Here is a table of points, one per row:
[-45  -8 -73 -42  36  13   9 -19 -33 -19 -26  75 -40  16  -8 -14  12 -21
   8   2 -26 -26   6  43 -10 -10 -42 -12  23 -18 -37  16]
[ 58  -2 -28  -1  -8 -22  -6  11 -14  18 -35  32  -7  47  16   6 -21  36
   4  20  -4  33 -51  10 -43 -34 -45  42 -12  22   1   7]
[-17 -37 -46  42 -18 -27 -20 -11 -12 -35 -40 -41  -2 -18 -48  -9  -1 -30
 -37 -31 -36 -27  -4 -28  78  -6 -34   0  -2 -12 127 -15]
[-18  21   5   1 -38 -37  25  33   0   0 -32 -38  57  17 -13  61   6 -17
   9  34 -19 -61  -7  46 -25 -14 -21  17 -42  29  20  30]
[ 27 -23  38   7  19  17   8 -32 -72  54 -41  21 -35  -2  -5 -36   7   4
   0 -17 -28  16  -4 -16 -47 -18  -7  37  31  -7 -30  25]
[  7  58 -10   6 -16  34  37 -17   9 -14 -16 -42  43 -46  35  26  17 -41
   7   0  -4  -4  41  -9  45 -15  21  49 -21 -15 -20  -9]
[ 55 -35  19  15 -74 -41  30 -20  -5  16 -24  32 -24  32  28   3  11  55
  66 -21  61   0 101   5   6 -88 -28 -16  77 -47  -1 -19]
[ 10   8  -7   6  20 -43   9  44 -27 -27   2   9 -18  10  -3  45  24  -6
  30  32 -12   3   6  11  14  56 -26  -7 -22 -18  38 -52]
[ -8  19  -8  -6  32   6  -3 -19  51  28  25 -22  -6   5  -2 -26   6   7
 -19   7   3 -20  19  18   3  -4  31  13  13 -15  11   8]
[-15 -19 -14 -43  77  -1  28 -26 -17 -28 -16  -4 -29  10  25  53  74 -49
  11  10 -10 -13 -19  13 -31  -1  21 -34   0 -28  -5 -13]
[ -2  53   9 -18 -21 -10  21   4 -61   7  26  -3  17   2 -14   7 -49   8
 -44 -70   6  16 -38 -67 116  -2 -32  -1 -39   1  90  14]
[ 15  20   8 -10  -9   8  -3  -7 -52   4  -3 -27   8   2  25  14  -8  14
  20 -23  -9  19   4  24  26  13  14 -23  -1   1  -7  10]
[  3  31 -22 -10   9  11 -93  54 -20 -30 -57  38  25   0 -11  44 -28 -43
  54  35 -56  65  34  35  59 -37   7 -22 -33  -1 -36  24]
[-28  11 -16  60  33   2   0   5 -12   8  -7 -19   2 -20 -16  13  -8  11
   1 -19  -4 -16 -10  -7 121   0  -9  -1   4  -4 -14 -26]
[-22 -15  10   8  36 -28 -70  88 -18  98   4 -48 -39 -72  28  34 -26   5
 -45  67   8  69  16  12  13 -79  28  21  17   0 -35 -26]
[-27  21 -17  93  18  -4  14  33  24  10  26  -9  18 -12   5  13  -5 -21
   1   8   4 -23  12 -17  30  17 -25 -11   2  10 -14 -38]
[ 48  32  22  -5 -41 -26  20  -4  59  67   1  53 -50   7  -6 -15  90 -17
   3   8 -15  11 -38  -1   1   5 -31  15  74 -11  -4  10]
[-11  -7  -5  -6 -15 -15  14   6 -18   9  -7  -2  41   4 -36  15  18  16
  14  -7  58  10 -50  18   1  23   5 -16  -3 -23  27   0]
[ 20 -42 -35  63  43  36 -16 -25  36  49   7  10  -7  24  10  12   0  21
  -4 -44   4 -43 -24  26  12 -18  50  20 -62  13 -32  18]
[-31 -25  87 -12  34   5 -27  38  43 -44  24  44 -61   2  34 -17 -19  32
 -27 -28  15 -35  48 -17 -24  18   4  -2 -25  49  -4  14]
[-20 -12 -62  10 -32 -13  -9 -15   1 -17 126 -55  31  -6 -24 -39 -40 -46
 -25 -10 -31  -3  -5 -64 -35 -30 -22 -46 -17 -23  88 -58]
[-73 -12  -6  14  24 -61  67  48  31 -35 -37 -17 -42  38 -37   0 -48  31
  -8 -67 -44  49   8  37 -57 -16  36  59 -52 -78  -1 -74]
[ 69  13  10 -12  58   6 -26 -19 -34 -22  -9  16  -2   9 -47  21  -2  -6
  18  -7  15 -11  28  59 -36  36  -1  10   1  -6  29  13]
[ -1 -39 -23   4 -69  14  38   6  38 -46 -58  29 -18 -47 -39 -13   7  46
 -20 -18   4  31 -21  11 -36  12  76   5   9  75 -49 -38]
[-21  13 -36   2 -35  -6 -31  -6 -18 -42  34  -8  10 -17  -8  -8  14  37
  42  25 -35  57 -21 -31  43   1  44  23 -35  44  11  -2]
[ -1 -15  13  17 -35  32  -8   0 -57  33 -42  33  -7 -11   9 -30  36  18
 -31  59 -48 -19 -20  71 -36  -2   0 -37  15  22  24 -24]
[-20  19  -8 -15 -18  33  19 -29 -58  -1 -35 -19   3 -20  24  34  12 -21
  25  -5  -9   9  22 -14  42 -23  -1  31 -12 -13 -57  14]
[ 40 -25  14 -14  -6 -67 -14 -17  98 -62 -35 -18  -3 -41 -30 -67   8 -30
 -16  55  55 -12   4 -41 -42  13 -33 -32 -23  -9 -58   1]
[ 35  29 -59 -42 -37   8 -44  38 -20   9 -17 -22 -46 -34 -17  55 -68 -10
  76 -11   6   3 -24 -11 -87  75  30 -45  90  -5   0  49]
[-32 -27 -26  12 -27  24  42   6  47 -17   7  32  34   9  -5  87 -22  63
   1  36  -7  28  22 -28  19  41 -24 -10 -28 -61   6  49]
[ 33 -42 -23 -27  21  13  11  24 -18 -15  25  -8 -22  43  29  10   7 -43
  20  13  10  14   4   6  -1  59  -8   1 -17  12 -10 -15]
[-48  53  18 -14  54 -63  15   7  50  53   7   4  42   0   2 -43 103   3
  58 -61 -11  -4  23 -36 -30  -9   8  -9 -17  35  74  13]
[-29 -15  31  -2   2   3 -22  -4  60  47 -15  41 -26  -6  18 -26 -16 -19
 -14   1 -13 -21   2  10  -9   8  -3  -9  56  -1 -18 -10]
[-16  -8  -4  -2 -23 -10 -22 -11 -36  43  12 -22  -6  38  37 -61 -11   6
  19   2   8  -1  12  24   7  20  18   3 -14 -34  18  -4]
[ -33  -19   -4   82  -15  -31   47   97  -19 -112  127   10  -29  -23
    5  -29   18  -15   -4   -8   25   -5  -17    9  -44  -68    0  -11
   -7   39   42   93]
[ 40  23  -9 -36  50 -12  49  -1  30 -64 -28 -46  33  54  55   9 -25  28
 -62   1  31  17 -44   8  -4  60 -12  31  94  53  -7  16]
[-31  14   5 105  24  21  15   0  33  50  -9  -9  -8 -13  -6  -1 -10  16
  10   4   9 -12 -10 -21   6   2  -1  -4  15  17 -30 -20]
[-23  -8  52 -24 -44 -68   8 -16  69  73  -6 -52  10  -9  12  -4 -36  10
 -29 -19 -44 -76 -30  18 -43 -30 -37 -13 -17  24 -42  23]
[-38  37  21 -25 -30  54   5 -28  -4   8  56 -30  11  -6  -1 -28 -32  71
 -21  64  -3  -7 -27 -57  -3  41 -17  37 -26 -32 -24  34]
[-11  24 -14   3  -7  76 -13   3  14 -12 -23  12 -22 -15 -51  77   7 -51
  -8 -23  92   6  -7  33 -35   2  19  14  10 -12  14 -43]
[  2  31 -42  16  11 -21  21 -35 -34  17   4  10 -29   5   6  65 -16 -27
 -85  -9  29  25  71 -43 -35  11  -3 -21 -20  18 -18  50]
[ 29   8  30   7  -7   7  -8   3 -46  28  -7 -11  -4  11  -6 -18  -5  35
  19  12  10 -15   5  19 -22  17   3  -6  -1  -5  -8   3]
[  46  -39   29    2   53   90   21  -19   49   35  -34   13   40  -31
   25  -50  -15   33  -17    7    5   61   -5    2   -6  -33  -34 -106
  -42   15   23  -20]
[ -9   2 -22  40  -9   2  10  42 -27   3  -4 -12  18  10  22  45   2 -18
  13 -21  -7   3  -6  22  10  15 -33 -19   8  27 -14 -36]
[  3 -24 -48  -4  12  -6  -2   5  90   5   4  27  -5  18  13 -26  -8 -34
   5  -7  -5  -9  11  36   1   7   8  -4  24   8  -4  -7]
[-35 -36  -6  12 -10 -38 -11  -6  50  38  32  10  52   8 -10 -22  -5  15
  17   6  67  12 -71   5  -2  16  38  -7 -23 -63  28  16]
[ 91  40 -16  24 -44  -2  42   4   1  -5 -28 -12  22 -38  53 -30   5 -37
  12  46  -9  -9  15 -16  -5  -7   7  69 -47 -14 -54 -12]
[ -22  -28    1   19  -35 -127  -14  -64  -66   20   49   47   77  -10
  -10   18   17   13  -91   -8   30   61   38   19    7   91   53  -13
   -3   46  -30  -10]
[ 10  14  17 -27  46  44  45 -15 -28 -30   3 -24   8   0 -59 -20  19 -15
  -4  19  -8 -22  52 -14   2  51   8  19 -14 -13 -10  28]
[ 22  13  23 -37   2   7  -7 -13  51  -9   5 -14  20  41 -15  -6 -17  51
 -23  24  -9  22 -13 -17 -31 -26  -9  35  -3   8  38   7]
[-57  41  32 -28  -3  27  28  71 -21   8 -75 -10  41  48 -32 -62 -20 -67
  57   6  37  50  48  31  44 -47  23   4 -21  40  36  72]
[ 29   4  -2 -48  13  26  17 -13 -42 -15 -10   4  14  24  21  49  42  21
   7   8 -16 -32 -10  14  -5 -23  30 -22 -18 -14 -46 -37]
[  3  11  14  17 -12  16   2  -1 -64  18  -1 -27  -4   8   9   9  -2  21
  26  -6  -6  24   1   0  -2  22   2  13  -2  -3 -30 -10]
[  -6 -119   -7  -27  -21   29  -27   12  -40  -16  -15  -52  -33   21
   40   33   23  -38   -3   18   14    2  -11  -70   48   29   26   32
  -27   44   93   22]
[ -3  15   2 -31  31  22  13  -6  32 -33  -7   9 -13  31 -34  -5   1 -27
  -8  48  -4   3  17  15  -8  12  -3 -16  -5 -19 -14 -14]
[ 68 -56 108 -51 -21   1  67 -20  21  17  76  72 -26 -72 -71   7 -18 -46
  15 -12 -64  16 -42  32  -3 -35 -19   9  62 -14 -21  27]
[ -36   38   16  -39   45  -16  -15 -127  -13  -31   14   17  -54  -24
   28    8  -95   -4   87   41   27  -30  -36   20   17  -36  -19   26
  -10   98   29  -35]
[-19  29 -12  12  13  18  -5 -30  22 -11  61 -30  35   0 -20 -21   4  45
 -21  10 -23 -12  27 -17  15  -8  23  18  14  -2  63  -2]
[-10 -17 -14   0   9  12  -5 -13  85  -3  62 -38  14  -2 -26  -6  -4   2
 -11 -11  -8 -22  14 -23  -5   0  -4   4  -8   2 -26 -30]
[ 11  -5 -14  20  -9 -14  -2  51   4  18  33 -19  37   0  53  -6 -21   6
  15 -15 -14 -11  -1   5 -22  16  -8 -11   3   9  16 -24]
[  45   -4   75   25    1   -3  -29    9  -18   -4  -22   24  -11  126
  -57  -10   15  -13    8   -6  -28  -40  -23 -121    0  -31   71  -38
   48   17  -63   -6]
[   4    0   35    6  -18   23  -37  -13    5  -33  -41  127   11  -25
   62  -19  -44  -66 -102    3    5  -67   -8  -16  -41  -37   25    1
   49  -79  -29  -29]
[ 37  -3 -15 -27 -29  20 -43  64 -13  10  27  16  75 -27  16 -21  18  10
  19 -76  13 -29   7 -39 -52  -1 -49  39  -8   9  33 -53]
[-18 -34 -17 -21  50  -5 -35 -35 -79 -46 -57 -21  24 -59 -40 -10  30  12
  27 -16  32   5  -2 -10  47 -27 -17  11  36 -23 -65  71]
[ -31   56   54   61  -44   56 -102  -52   47  -42   23  -69  -53   52
    9   -4   61    8  -27  -38  -15   63   -7   34  -19   12  -75   -7
  -25  -31  -53   42]
[-26  13 -40 -72   4   2 -21  41 -28   8  16 -14 -37 -26  -5 -18  22  72
 -35 -22  29 -34  -4   6 107 -29 -12 -13   9   6  -5 -14]
[-56 -24 -20   3  27  38 -14 -23 -14  22 -23  66  -6  -1  -9  -4  15 -21
   3   7 -15  -7   8  15 -21 -17 -26   4  60   5 -37 -20]
[ 67  -6  52 -40 -23 -10   4  -2  36   9  24 -22 -29  13   0 -30  -8   3
 -13  14   8 -14  13  18 -12  31  23 -32 -16  -3  -6 -14]
[ 23  15 -19   6   1 -23   3   6 -26 -21 -41 -14 -21 -51  64 -15   1  13
  29 -18 -23 -12 -30  13  30  27  21 -35 -21 -38  70  38]
Along one direction, these points spread out more than along any other. Where along it does each point below lie, from 0 to 99? 50 is the average, and the first point above lies past it. One standard deviation of the points above along it is 16.
[-16  -8  -4  -2 -23 -10 -22 -11 -36  43  12 -22  -6  38  37 -61 -11   6
  19   2   8  -1  12  24   7  20  18   3 -14 -34  18  -4] 43
[  3  31 -22 -10   9  11 -93  54 -20 -30 -57  38  25   0 -11  44 -28 -43
  54  35 -56  65  34  35  59 -37   7 -22 -33  -1 -36  24] 47
[-26  13 -40 -72   4   2 -21  41 -28   8  16 -14 -37 -26  -5 -18  22  72
 -35 -22  29 -34  -4   6 107 -29 -12 -13   9   6  -5 -14] 33
[ 11  -5 -14  20  -9 -14  -2  51   4  18  33 -19  37   0  53  -6 -21   6
  15 -15 -14 -11  -1   5 -22  16  -8 -11   3   9  16 -24] 42
[-28  11 -16  60  33   2   0   5 -12   8  -7 -19   2 -20 -16  13  -8  11
   1 -19  -4 -16 -10  -7 121   0  -9  -1   4  -4 -14 -26] 29
[ -1 -15  13  17 -35  32  -8   0 -57  33 -42  33  -7 -11   9 -30  36  18
 -31  59 -48 -19 -20  71 -36  -2   0 -37  15  22  24 -24] 65
[  -6 -119   -7  -27  -21   29  -27   12  -40  -16  -15  -52  -33   21
   40   33   23  -38   -3   18   14    2  -11  -70   48   29   26   32
  -27   44   93   22] 22
[-10 -17 -14   0   9  12  -5 -13  85  -3  62 -38  14  -2 -26  -6  -4   2
 -11 -11  -8 -22  14 -23  -5   0  -4   4  -8   2 -26 -30] 48
[-15 -19 -14 -43  77  -1  28 -26 -17 -28 -16  -4 -29  10  25  53  74 -49
  11  10 -10 -13 -19  13 -31  -1  21 -34   0 -28  -5 -13] 59
[-32 -27 -26  12 -27  24  42   6  47 -17   7  32  34   9  -5  87 -22  63
   1  36  -7  28  22 -28  19  41 -24 -10 -28 -61   6  49] 40
[  46  -39   29    2   53   90   21  -19   49   35  -34   13   40  -31
   25  -50  -15   33  -17    7    5   61   -5    2   -6  -33  -34 -106
  -42   15   23  -20] 59
[-22 -15  10   8  36 -28 -70  88 -18  98   4 -48 -39 -72  28  34 -26   5
 -45  67   8  69  16  12  13 -79  28  21  17   0 -35 -26] 51
[-48  53  18 -14  54 -63  15   7  50  53   7   4  42   0   2 -43 103   3
  58 -61 -11  -4  23 -36 -30  -9   8  -9 -17  35  74  13] 37
[-73 -12  -6  14  24 -61  67  48  31 -35 -37 -17 -42  38 -37   0 -48  31
  -8 -67 -44  49   8  37 -57 -16  36  59 -52 -78  -1 -74] 47
